One hidden turn or mirror swaps the rows below in pairs. Which row is each named row swapped with?
J438: [-2.12  1.25 -0.57 -0.29  1.61  2.64  2.45 -0.54  0.05 -0.81 -0.73  1.64
 -1.96  1.23  0.46 -0.38  0.07  0.87 -0.99 -2.37  1.16]
J978: [-1.43  0.69 -0.57 -0.99  0.74  2.34  2.73 -1.12 -0.25 -0.41 -1.17  1.20
 -2.25  1.11  0.16  0.68 -0.63  0.60 -0.77 -2.47  0.69]
J759: [ 0.18  3.20  0.60 -1.20 -0.64 -0.47 -0.47  2.45  1.66  0.36  1.85 -1.51
 -0.97  0.03 -0.97 -0.11  0.04 -1.46  0.08 -1.33  1.89]
J278: [ 0.25  1.05  1.62  0.72  1.39  1.04 -1.42  0.53  0.13 -0.99  1.26 -1.34
 -0.01 -0.20  1.59 -2.19 -0.32 -2.71 -1.84  1.80 -0.90]
J590: [ 2.55 -0.34  0.52  1.14  1.23 -3.01  0.12  1.32  0.36  1.13 -0.98 -0.61
  1.10 -0.22  1.74 -0.17 -0.52 -0.77 -1.83  1.07 -0.61]
J92: [-2.29 -0.23  0.07  3.51  0.65 -0.13 -0.29 -0.03 -2.04  1.18  0.23  1.79
  1.59  0.13 -0.21 -1.66 -3.04 -1.01 -0.10  1.29 -0.56]
J96: [-1.10  2.06  0.83  1.49  1.74 -3.66  0.58  0.23  1.21 -0.64  1.28  0.03
  0.15 -1.50 -0.17  0.44 -2.13 -1.60  0.18 -1.85 -0.80]
J807: [-1.29 -0.63 -1.54 -0.37  0.30 -2.03  0.74 -0.34  0.91  2.46 -0.39 -0.03
 -0.61 -2.09 -2.73 -2.03 -2.20  2.51 -0.82  0.01 -0.52]
J721: [-2.52 -0.95  1.94 -2.00  0.05  0.38  0.45 -0.58 -1.87 -1.41 -0.21  1.23
  0.53 -1.46 -1.02 -0.09 -1.56  2.05  1.49  1.63 -1.52]
J564: [ 0.26 -0.78 -0.96 -0.95  0.84 -0.34  0.10 -0.90  1.99  0.26  1.70 -2.71
 -0.63  0.30 -2.26 -2.41 -2.48  1.03  0.45  0.01 -0.38]
J188: [ 0.79 -1.15 -1.73  0.63 -0.28  2.44  1.20  0.50  1.02  0.82 -1.44 -0.07
  1.19  2.11  0.33  2.53  0.31  0.54  0.36 -1.74 -0.52]
J76: [-0.14  0.93  1.97  0.73  0.67  0.85 -1.14  0.53  0.49 -0.40  1.24 -1.62
  0.08 -0.30  1.58 -2.65  0.16 -3.22 -1.21  2.03 -0.14]
J996: [-1.11  0.77  0.00  0.72  1.43  2.02 -1.35  0.82 -0.30  1.45  0.73 -0.17
 -1.18 -2.11  0.74 -1.32  2.74  0.62  2.17 -0.01  1.58]
J770: [-2.11  2.33 -0.46 -0.61  2.97 -1.32 -0.19 -0.23  1.00 -2.32  0.76  0.03
  1.13  0.66  0.67 -1.25 -2.45 -0.12 -0.41 -1.39  1.28]
J924: [-0.04 -0.63 -2.32 -0.03  0.36 -1.01  1.71 -0.78  0.92 -0.92  0.23  1.39
  3.69  0.66  1.03 -0.37  1.45 -0.02 -0.65 -0.82 -0.40]
J994: [ 0.36 -1.17 -1.20 -1.47  0.70 -0.02 -0.09 -0.05  2.03  1.06  1.46 -2.01
 -0.14  0.63 -2.55 -2.77 -2.69  0.90  0.12  0.02 -0.78]
J804: [ 2.15 -0.45 -1.38  3.00  1.02 -2.64 -0.05 -0.15  1.07  0.61 -0.57 -1.00
  0.25 -0.64 -0.21  0.24 -0.19 -0.89 -1.67  1.78  1.50]
J279: [-2.86 -1.18  1.78 -2.37  0.17 -0.18  1.32 -0.06 -1.95 -1.68 -0.07  0.86
  0.17 -1.21 -0.99 -0.54 -1.75  2.19  0.89  1.18 -1.35]
J292: [ 0.71 -0.15 -2.55  3.36 -0.96 -1.76  0.31 -0.31  0.67  0.20  0.30 -0.72
 -0.69 -1.47 -1.50  0.91 -1.96 -1.16 -0.70  1.48  0.55]
J647: [ 0.47  0.38  1.87 -1.16 -0.86 -0.90  0.76  0.25  0.01  3.61 -0.63  0.71
 -0.93 -3.00 -0.86  0.98  1.86  0.06 -0.10 -0.25  0.95]
J901: [-2.33  0.92  1.62 -2.56 -1.85  1.92 -1.62 -0.44 -0.44  0.91 -2.37  0.25
 -0.69 -0.90 -1.28  0.45 -0.88 -0.91 -0.33  0.73  2.35]
J589: [-2.22 -1.39  0.44  2.15  1.83 -0.70 -1.69 -3.70 -1.48 -0.16  0.16  0.41
  0.47  0.66 -0.13 -0.18 -2.61 -0.76  0.10  0.59 -0.51]
J679: [-1.82 -0.83  1.82 -1.38  0.23 -1.97 -1.39 -3.56  1.60  0.62 -0.95 -0.11
 -1.15 -0.71  0.09  0.78 -1.40 -1.48 -0.58 -1.27  2.18]
J900: [-1.55 -0.16  1.26 -0.07 -1.33  0.21 -2.23  0.69 -1.05  0.14 -0.18 -0.99
  1.55 -0.80 -1.15 -0.07  1.48 -0.80  3.49  2.19 -0.78]
J324: [-0.61  0.36 -0.85 -1.19 -1.38 -0.71  1.11 -1.30  0.26 -2.07 -1.16 -0.55
  3.00  1.98 -1.92  1.31 -0.44 -0.50  0.81  0.48 -0.79]
J335: [-1.84 -0.76 -0.27  3.15  0.94 -0.49 -1.14 -1.35 -2.31  0.78  0.50  0.91
  0.30  0.82 -0.15 -1.51 -3.29 -0.86 -0.14  0.95 -1.22]
J907: [-1.94  1.28  2.42 -2.53 -1.72  1.37 -1.28  0.03  0.00  1.44 -2.40 -0.14
 -0.40 -0.58 -1.27  0.36  0.13 -1.33 -0.53  1.19  2.46]
J127: [-0.78  0.74 -1.03 -0.79 -1.22 -0.99  1.41 -1.77  0.81 -1.97 -0.98 -0.39
  3.11  1.65 -1.71  1.08  0.22 -0.05  0.47  1.21 -0.30]
J944: [-1.03 -0.04  2.32 -0.36 -0.85  0.78  3.06 -1.12  0.11 -0.74 -1.07 -0.09
 -1.03  0.68  0.98  0.85 -2.47 -0.44 -0.55 -0.41 -3.05]
J685: [-1.88  0.73 -0.69 -0.27  1.25  2.71  2.56 -0.15 -0.07  0.38 -0.41  1.43
 -1.90  0.21 -0.06  0.18  0.26  1.32 -1.01 -1.95  1.69]
J465: [ 0.30  0.17  1.56 -1.30 -0.97 -0.98  0.32 -0.27  0.13  3.21 -0.74  0.76
 -1.15 -3.19 -1.40  0.67  1.81 -0.70  0.20  0.11  0.61]
J451: [-1.57  3.34  1.05 -0.87  2.53  0.36 -1.39  0.45  1.29 -1.21  0.79  0.74
  1.27  0.53  1.16 -1.91 -1.43  0.49  0.68 -0.87  2.30]
J614: [ 0.75  0.77  1.00  1.77 -0.62 -0.97 -1.59  0.63  1.83  1.92 -0.17 -0.02
  2.33 -1.16  2.66 -1.78  1.34 -1.40  0.62 -1.15  0.21]
J425: [ 0.19 -0.79  3.52 -0.14  0.45 -0.65  0.42 -0.62  0.63 -0.24 -1.54 -1.05
 -0.27  0.13  2.21 -0.58 -0.86 -0.81 -0.82 -0.21 -3.48]
J41: [ 0.37  0.60  0.57  2.05 -0.30 -0.76 -1.54  0.39  1.74  1.79 -0.39 -0.09
  2.41 -1.98  2.77 -1.72  0.52 -1.98  0.95 -0.43 -0.11]
J672: [-0.72  1.54  0.73  0.12 -2.02 -0.54  0.24  3.11 -1.23  1.05  0.68  2.42
  1.25 -1.39 -0.20 -0.28 -0.27 -2.90  0.12 -0.56  1.09]
J568: [-0.77  2.59  1.41  0.79 -1.69 -0.59 -0.15  3.10 -1.50  1.66  0.12  1.98
  1.08 -1.25 -0.27 -0.48 -0.43 -1.73  0.11 -0.30  0.74]
J364: [-2.85 -0.42  0.17  2.66  0.49 -0.26 -0.34 -0.81 -2.54  0.39  0.64  2.21
  0.36  0.19 -1.10 -2.05 -3.25 -0.58 -0.16  1.23 -0.72]
J691: [ 0.06 -1.14 -1.75  3.54 -0.40 -1.17 -0.04 -0.43  0.59  1.39  0.70 -0.57
 -0.91 -1.42 -2.59  1.01 -2.87 -0.70  0.20  1.27  0.02]
J400: [-1.31  0.50  1.17 -1.04 -0.08  1.44  2.73 -0.55  0.51 -0.68 -1.18  0.43
 -2.02  0.87  0.47  0.13 -2.32  0.46 -1.48 -2.76 -1.05]
J153: [-0.38 -2.95 -0.48 -1.70 -1.20 -0.48 -0.26 -1.28  1.45  1.51 -3.00 -0.04
 -0.23 -2.72  0.40  0.21 -0.05 -0.26  0.94 -0.38  2.32]
J860: [-1.21  1.18  0.11  1.31  1.63  1.11 -1.97  0.69 -0.01  1.73 -0.42 -0.41
 -1.31 -1.81  0.94 -1.32  2.38  1.88  1.75  0.40  1.17]
J398: [ 0.62 -3.54 -0.80 -1.16 -1.56  0.96  0.55  1.24  1.35  1.81 -3.15  0.33
  0.74 -0.53 -0.28 -0.02 -0.39 -0.09  0.35 -0.83  0.93]
J702: [ 0.48 -1.08 -2.25  3.10 -0.77 -1.15  0.27 -0.02  0.74  0.90  0.33 -1.16
 -0.61 -1.24 -2.26  0.75 -2.72 -1.05 -0.25  1.77  0.06]
J50: [-1.52  2.77 -0.33 -0.63  3.23 -0.94  0.12  0.33  1.74 -2.02  0.77  0.07
  0.69  0.51  0.73 -1.04 -2.46 -0.16 -0.30 -1.97  1.31]
J416: [-2.17  0.95  2.46 -1.60  0.51  0.14  0.98  0.56 -1.80 -1.21  0.25  1.50
  0.18 -2.45 -1.40 -0.99 -1.26  0.39  1.38  2.34 -1.25]
J371: [-2.13 -0.28  0.90  0.47  1.97 -0.65 -1.28 -4.08  0.72  0.96  0.64 -0.13
 -0.24  1.34  0.01  0.48 -3.25 -0.95  0.34 -0.45  1.11]
J651: [-1.82 -1.86  1.87 -1.30  0.12  0.11 -0.47 -0.54  0.02  0.54 -0.35  1.11
  0.62 -0.50  0.65  1.09 -0.05  2.97  2.78 -1.61 -1.22]
J514: [ 0.90 -2.65 -1.82 -0.65  0.08  2.32  0.18  1.21  0.67  2.07 -1.94 -0.08
  1.18  1.52  0.06  1.25  0.14  0.72  0.63 -1.11 -0.55]
J69: [ 1.11 -1.81 -1.97  0.06 -0.21  2.62  0.57  0.88  1.47  0.96 -1.33 -0.42
  0.96  1.81  0.09  1.92  0.01  0.36  0.05 -1.21  0.05]

J425 swaps with J679
J188 swaps with J691
J702 swaps with J69
J900 swaps with J759
J994 swaps with J127
J400 swaps with J589
J335 swaps with J978
J398 swaps with J804
J451 swaps with J416
J96 swaps with J651
J944 swaps with J371
J324 swaps with J564

